0: [141 138 126 119 117 115 116 116 116 122 131 148 164 174 180 180 170 152
 133 117 108 104 103 106 111 118]
1: [187 192 162 130 116 116 117 114 116 111 115 111 120 126 136 141 150 152
 146 137 121 111 107 109 112 113]
2: [113 108 111 125 141 156 162 168 172 182 174 153 126 110 101  99  98  97
  98 100 101  99 104 109 111 117]
3: [124 118 120 127 135 143 147 149 153 158 150 136 119 106 100  99  99  97
  99 103 107 109 114 119 123 127]
4: [114 109 112 131 161 183 172 141 119 111 104 102 101 100  99 103 120 155
 169 141 111 102 103 106 111 117]
5: [114 108 109 114 115 116 115 114 112 109 106 110 121 140 169 199 219 225
 219 202 181 158 139 127 122 121]
6: [114 107 108 114 114 116 116 111 113 109 103 100 101 100 101 100 106 112
 128 151 176 193 201 197 183 167]
7: [140 163 181 173 142 121 113 116 110 112 107 104 104 103 102 112 121 132
 143 150 145 138 129 121 117 119]
8: [114 110 112 116 119 122 129 144 156 160 165 161 151 135 115 105  99  99
  96 100  99 102 102 111 111 118]
9: [114 108 108 114 117 116 115 117 122 134 154 184 208 209 197 170 142 120
 107 102 100 101 102 108 112 116]
10: [115 107 109 113 115 115 116 115 116 121 129 144 158 167 172 178 186 186
 178 159 136 119 109 109 111 118]
11: [124 126 135 146 149 146 137 128 119 112 106 102 102 100 100 100 101 104
 110 120 128 135 140 140 139 137]
12: [137 137 130 121 118 116 113 113 112 109 108 120 131 141 139 131 122 116
 114 118 122 121 117 113 115 116]
13: [114 109 110 117 122 131 143 154 158 152 137 123 111 104 104 104 108 114
 125 136 149 161 168 174 173 168]
14: [193 194 155 126 117 117 118 120 124 134 146 161 170 167 154 136 120 108
 102 101 100 101 102 106 110 117]
15: [161 192 190 156 127 117 116 114 113 110 108 111 119 131 147 162 170 171
 164 151 135 122 114 112 113 118]
16: [137 129 127 126 121 119 121 118 123 125 127 127 126 117 111 111 109 108
 116 123 134 140 142 142 145 141]
17: [114 109 109 114 117 116 115 116 118 126 140 165 188 192 184 162 139 119
 107 103 101 101 103 107 112 116]
18: [114 113 115 124 140 146 145 145 130 112 115 107 105 117 121 136 135 138
 133 129 125 118 109 112 110 118]
19: [113 109 112 117 121 126 127 127 122 117 111 111 116 126 147 166 182 187
 187 177 165 152 139 129 124 123]
20: [114 108 108 112 117 116 112 114 114 116 121 133 150 170 190 203 207 205
 196 181 158 140 124 118 114 117]

[121 129 139 140 133 134 143 153 158 152 137 122 111 105 106 107 115 123
 135 147 157 162 162 158 151 145] 13 16 11 3 18
[109 104 112 116 121 125 139 155 161 164 185 198 174 139 114 106  99  98
  97 100  99  99 107 106 112 116] 8 2 3 17 9
[192 195 162 133 119 111 120 122 131 140 156 159 170 169 158 145 129 119
 102 100  96 104  94 108 113 116] 14 0 1 12 17
[131 145 157 153 133 119 114 115 111 112 110 110 115 118 121 129 139 149
 159 163 154 143 131 121 117 120] 7 15 12 1 18
[114 109 108 114 120 128 135 139 133 124 119 122 134 146 161 168 172 171
 169 164 155 147 145 143 140 141] 19 10 20 5 18
[116 120 148 187 181 142 126 115 112 111 105  98  99 102  98  99 101 100
  97 110 133 167 161 139 117 114] 11 7 16 18 12
[115 104 113 116 120 114 114 113 113 108 103 101  98 103 102 102 105 113
 116 127 147 167 179 193 199 192] 6 13 16 11 12
[113 109 109 113 115 117 122 135 155 175 175 156 130 111 103 101 104 108
 119 136 155 172 187 193 190 179] 13 6 16 3 11
[112 107 115 116 119 119 113 111 121 123 131 152 166 175 180 173 180 182
 166 142 129 112 106 109 118 116] 10 0 20 17 19
[113 108 112 126 142 156 160 165 171 181 173 151 125 109 101  99  98  97
  98 100 100 100 103 108 111 117] 2 3 8 18 16
[112 107 108 113 115 116 116 114 112 112 112 117 125 135 145 153 161 167
 172 174 166 157 150 145 143 140] 19 10 5 20 18
[113 109 110 117 119 124 129 133 136 139 136 141 145 146 140 129 120 110
 104 101 100 101 103 107 111 117] 8 12 3 17 18
[113 108 110 118 126 140 156 173 181 173 154 132 115 105 102 100 104 108
 119 133 148 162 168 169 163 154] 13 16 3 11 2
[191 192 160 126 114 117 118 114 114 105 107  98 100 105 117 129 149 161
 160 152 128 116 108 108 113 113] 1 15 7 12 18
[190 193 157 126 117 118 119 118 121 120 125 124 125 126 127 130 139 142
 140 133 118 109 107 108 113 114] 1 15 12 14 7
